In the data rows, 500 means zero.
Some points, one per row:
500,500,500,500,500,500,500,500,500,377,500
500,500,500,377,500,500,500,377,500,377,500
377,500,377,623,500,500,500,500,377,500,255
377,623,377,745,500,623,377,623,500,623,500
745,623,745,255,868,623,745,132,377,377,500
745,623,500,255,623,623,500,377,623,500,623
500,500,500,377,500,500,623,377,377,500,255
377,377,500,500,377,500,500,500,500,500,377
500,623,377,745,500,623,377,623,623,745,500
500,500,500,500,500,500,500,500,377,377,377
500,500,500,377,500,500,500,500,500,377,500
500,255,623,500,500,377,500,500,500,255,623
377,623,377,745,500,377,500,500,500,868,377
377,500,377,623,500,500,377,623,377,500,623
377,500,500,500,500,500,500,377,377,500,377
500,500,500,377,500,500,623,377,377,377,500
12 more points follow, each with its number after it:
377,377,500,500,377,623,377,623,623,745,255 0
500,500,500,500,500,500,500,377,500,377,500 1
500,377,500,500,377,500,377,623,500,377,623 2
377,377,500,500,500,500,500,500,500,500,377 3
623,999,255,990,623,868,377,745,868,999,377 4
500,745,255,745,500,745,255,745,623,745,500 5
500,255,745,500,500,500,500,500,623,132,990 6
377,377,500,500,377,623,377,623,500,623,377 7
745,500,745,255,500,500,623,255,377,377,500 8
377,377,500,500,500,500,500,500,500,500,377 9
377,623,255,745,500,500,500,623,500,623,255 10
623,623,623,255,623,623,623,255,500,377,500 11
Which of these numbered points is nearest to each point below, ignoring the 2 directions in which the first points spread most? Its number follows each.
500,377,377,500,500,377,500,500,500,377,500 > 1
377,377,377,623,377,377,500,500,500,500,500 > 1
745,999,255,990,623,868,377,745,868,999,377 > 4
500,255,745,377,500,377,500,500,623,255,868 > 6
377,623,377,745,377,500,377,623,500,868,377 > 8
500,377,500,500,500,377,623,500,500,377,623 > 1
500,500,500,500,623,500,745,255,255,377,255 > 10
623,500,623,255,500,500,500,500,623,377,623 > 2
623,500,500,377,500,500,377,623,623,377,745 > 2
500,623,377,623,500,623,377,745,500,623,377 > 5
623,255,745,377,500,377,623,500,623,255,868 > 6
377,377,377,623,377,500,377,623,500,500,500 > 1
868,623,745,132,745,623,623,255,500,377,623 > 2
623,623,623,255,623,623,623,377,500,377,500 > 11
500,500,500,377,500,500,623,377,377,377,500 > 11
500,377,623,377,500,500,500,500,500,377,623 > 2
